Rows are one point carried round by a steady rotation, each followed by how many ticks it has turned.
The counts run from 0 to 135.
[158 114 100 142  94 152 159 178 160 145 154 115 117 147 147 127 172 111
  95 169 138 160 104 156 165  59 127 144 143 140 100 126]  57
[158 144  91 158 130 141 190 148 167 153 160 130 126 107 142 135 165 117
 137 113 166 107 134 137 167  92 121 168 153 189 117 107]  52
[155 104 102 141  97 156 121 107 153 148 156 114 121 159 167 116 192  99
  99 156 131 137 109 143 149 101 116 170 156 123 140 110]  40
[161 110 109 151 125 152 132 116 150 142 173 144 119 162 152 140 193 107
 112 150 135 124 117 130 146 121 101 178 163 129 161  83]  41
[133 153 113 155 106 170 166 139 125 135 121 128  99 126 178 110 165  80
  80 144 140 177 138 107 115  93 140 169 133 169 131 155]  95
[130 143  93  87  95 139 108 130 136 148 133 134 102 156 140 124 187  87
  95 170 155 120  91 122 136  80 113 160 159 112 125 137]  0
[124 153 117 132 124 155 154  99 159 122 162 137 124 155 189 103 172 117
 112 152 139  81  90 152 155 138 132 170 162 159 101 120]  45
[143 147 129 154 145 136 147  70  99 135 151 152 125 129 179 105 173  84
 105 148 135 135 129 133  98 132 124 185 170 158 138 143]  106
[133 136 121 102 169 118 137 107 148 162 127 118 116 141 131 118 175 103
 144 132 200  83 119 130 137 100 110 171 193 147 133 126]  7
[148 156 120 160 161 145 134 147 118 153 149 171  93 135 124 129 180  80
  87 147 124 142 135 113 109 130 106 186 149 146 131 132]  99
[138 125 158  90 152 158 171 122 124 145 126 124  77 166 154 116 162  88
  77 171 155 123  97 129 105 123 129 173 171 127 110 147]  83
[157 127 136 145 138 165 148 160 133 136 174 154 117 190 155 151 182 112
 129 158 133 106 119 121 144 109 121 163 178 135 123 117]  121
[161 129 145 135 141 161 139 187 149 132 144 156  99 156 145 151 182  89
 104 144 139 139 126  97 131 102 118 172 151 133 135 133]  19
[165 143 148 100 159 101 163 121 125 169 157 129 132 151 152 141 157  98
 126 195 128 120  84 113 116  96 122 163 187 148 117 147]  65
[137 152 111 132 115 139 156 151 164 150 153 122 147 120 184 131 176 116
 152 130 145 136 124 125 154  59 134 140 156 168 123 143]  131
[130 141 103 136 109 159 167 153 155 128 141 127 121 133 168 118 167 112
 127 101 191 123 137 108 136  81 111 153 168 173 144 121]  12
[141 142 107 125 118 107 151 101 140 153 167 161 100 116 156 135 172 101
 100 173 134 121  89 164 147  86 109 193 130 131  91 131]  62
[118 142 128 120 130 163 183 114 132 132 118  99 105 142 169  84 160 106
 113 137 168 126  98 123 116  83 153 129 181 170 113 139]  10
[141 136 102 159 134 193 160 112 107 145 155 148  83 137 130 124 190  85
  92 130 126 120 133 134 139 131 147 170 139 151 127 128]  117
[137 154 137 109 174 146 149 123 120 139 144 140 113 138 149 136 166  98
 142 127 175  92 135 101 118 105 133 170 198 168 124 131]  8
[130 145 103 141 158 117 120  94 160 152 131 111 141 136 156  82 176 101
 129 139 155 115 110 169 127 103 123 169 176 158 128 135]  108
[113 129 145  87 118 157 161 104 122 117 128 141 105 151 190 116 156 100
  91 154 162 114 106 122 124 108 131 178 152 136 104 129]  84
[157 137 142 135 145 160 189 116 121 138 172 127 140 152 188 140 156 107
 154 137 147 112 126 101 140 127 145 160 177 178 128 124]  48
[145 124 103 119 125 183 131 149 156 139 155 144 120 170 157 146 203  91
 127 151 144 112 121 142 172 108 111 171 156 120 110 117]  120
[138 128 117 113 144 147 152 146 143 138 156 163  91 157 125 134 169 112
 100 157 170  86 119 118 124 118  90 193 166 140 132  95]  81
[140 149 103  93 106 141 121 149 131 133 154 155 119 170 149 136 186  98
 105 160 159 109 123 107 132  91 102 163 176 126 145 115]  1
[149 139 117 163 107 190 142 128 123 135 149 120 103 162 151 107 184  91
  75 159  89 127 108 119 118 124 152 146 154 156 129 112]  38
[139 157  98 147  92 156 196 163 141 133 145 128 106 140 162 129 158 117
  93 160 111 142 101 133 152  82 138 139 135 170  85 125]  56
[154 154 126 186 162 131 175 127 126 158 147 115 134 133 152 109 168 108
 119 137 117 137 129 115  99 105 134 132 176 199 156 125]  31
[139 105 141 117 173 127 180 120 137 151 146 121 124 139 167 127 157 107
 135 138 200 137 133 107 127  96  95 175 182 139 141 127]  87
[142 120  88 101 123 148 135 124 154 151 144 139  89 143 130 128 185  97
  93 143 174 116 110 145 141 106  89 186 145 120 119 107]  80
[152 118 126 150 159 113 168 122 151 153 163 124 134 151 141 129 177 140
 163 146 167 113 113 170 158  91 114 170 184 137 126 132]  126
[150 156  94 121 183 134 115 118 156 161 155 115 156 122 162  96 174  80
 149 120 151 109 135 129 138 104 121 186 177 165 136 135]  109
[125 151 137 157 163 135 204 105 117 139 134 128  95 118 156  92 144 116
  99 130 182 133 128 144 112 111 134 167 163 183 105 140]  89
[127 132 124 121 149 165 145  78 129 137 158 132 115 143 186 115 183  96
 118 152 127 100  95 142 141 129 140 184 144 131 103 137]  44
[141 150 111 130 137 183 145 110 117 153 123  75 125 131 168  96 161  77
 117 137 129 144 122 120 128 101 162 137 165 169 119 158]  112
